Questions about the row below.
1) What is the 4th entry?
2) What is the first entry from the right?
[844 517 437 479 594 514 157 579 623 485 759 844 611 515]
1) 479
2) 515

W = [[28, 35, 40, 43, 59, 38, 76, 40, 46, 34, 36], [28, 43, 31, 41, 49, 34, 64, 39, 46, 29, 36], [38, 35, 50, 41, 81, 47, 19, 47, 44, 44, 36], [28, 35, 50, 41, 85, 47, 30, 45, 46, 44, 36], [28, 35, 50, 41, 59, 47, 64, 40, 46, 44, 39], [28, 35, 50, 41, 86, 47, 37, 43, 46, 44, 36], [28, 45, 30, 41, 44, 34, 64, 39, 46, 30, 36], [30, 35, 50, 41, 84, 47, 23, 47, 46, 44, 36], [28, 35, 50, 41, 59, 47, 64, 40, 46, 44, 38], [28, 35, 50, 41, 59, 47, 64, 40, 46, 44, 40], [28, 35, 50, 41, 84, 47, 44, 41, 46, 44, 36], [27, 49, 45, 38, 16, 43, 71, 33, 47, 40, 44]]
The second entry in reading order is 35
Which number is the 4th entry in reading order? 43
Which number is the 1st entry in reading order? 28
The entry just left of the largest entry -> 41
The fifth entry in reading order is 59

x =
[  4.04 -14.65  13.90  17.77  20.63   3.65 -15.10   4.98  -0.58  15.12
   4.21]
The third entry from the right -> -0.58
Find the entry just right of the largest entry.
Answer: 3.65
The 2nd smallest entry is -14.65
Find the first entry from the right.
Answer: 4.21
The entry just right of -0.58 -> 15.12
Find the entry just left of the largest entry.
Answer: 17.77
Find the 3rd entry from the left.
Answer: 13.90
The first entry -> 4.04

Questions about the table below. Indices start at 1.
1) Which number is the top-left entry?
2) Which number is the bottom-right entry?
3) Which number is the entry at row 2, column 1?
4) Which number is the entry in row 1 and column 3?
5) Which number is the bottom-left entry?
6) Which number is the entry directly below the largest entry?
7) Which number is the entry at row 2, column 2?
8) Which number is the entry in row 1 and column 2?
[[6 3 3 4 4]
 [5 3 4 5 7]
 [5 5 5 5 6]
 [5 5 5 5 5]
 [4 5 5 5 6]
 [6 2 2 3 5]
 [4 5 5 5 6]
 [5 4 4 5 6]
 [4 5 6 6 5]
 [2 3 6 5 9]
 [5 3 3 4 6]
 [6 3 4 4 4]]
1) 6
2) 4
3) 5
4) 3
5) 6
6) 6
7) 3
8) 3

Questions about the row below.
1) Which number is the entry just right of -2?
2) Which number is the largest entry?
[9, -1, 9, 5, 2, 35, -1, 27, 2, -2, 0, 1, 2, 3]
1) 0
2) 35

Read these off the matrix that follows. Rows and columns are numbered from 1.
1) Report the entry directly below -86.625.
2) Report the entry just right of 170.196.
3) Report the entry just left of -48.148.
4) Report the maximum.
5) Report the entry in row 2 and column 1.
6) Report the entry at row 1, column 3.
7) Report the entry in the top-right corner.
8) Report the entry in the bottom-right corner.
[[ 170.196  -86.625  -71.775  -85.546   36.872  -48.148]
 [ -24.727   75.697 -130.830 -161.702    3.641 -183.355]]
1) 75.697
2) -86.625
3) 36.872
4) 170.196
5) -24.727
6) -71.775
7) -48.148
8) -183.355

[[-20  -1  11  23  -8  11   6   0   8  10]
 [-10  14 -23   7  -5  25   5  -3  -3   8]
 [  2  -3   9 -34 -11 -12 -13   9 -10  -5]
 [ -5  17 -11  12 -14  17 -14  13 -18  -8]]
Rows and columns are numbered from 1.
The top-left entry -> -20
The entry just left of 5 is 25
Report the entry in the top-right corner.
10
The bottom-right entry: -8
The entry at row 3, column 1: 2
The entry at row 2, column 1 is -10
The bottom-left entry is -5
Report the minimum.
-34
The entry directly below 5 is -13
Report the entry in row 2 and column 2.
14
The entry just right of the largest entry -> 5
The entry just left of the smallest entry is 9
Report the entry in row 1 and column 3.
11
The entry just left of the largest entry: -5
Report the entry directly above -34.
7
The top entry of the column that holds the smallest entry: 23
The entry just right of -13 -> 9

Read these off the matrix that follows.
1) Read off the top entry of the column that holds the smallest entry.
2) Read off the entry in the bottom-left corner.
3) Read off the entry directly below 534.
4) Read off the entry directly below the largest entry.
5) Read off the entry just right of the smallest entry.
6) Read off the entry just left of the smallest entry.
7) Read off the entry just right of 452.
8) Read off the top-right entry.
[[494 494 494 494 498 498]
 [459 457 458 459 534 532]
 [106  91 101 110 889 877]
 [452 450 451 453 540 539]]
1) 494
2) 452
3) 889
4) 540
5) 101
6) 106
7) 450
8) 498
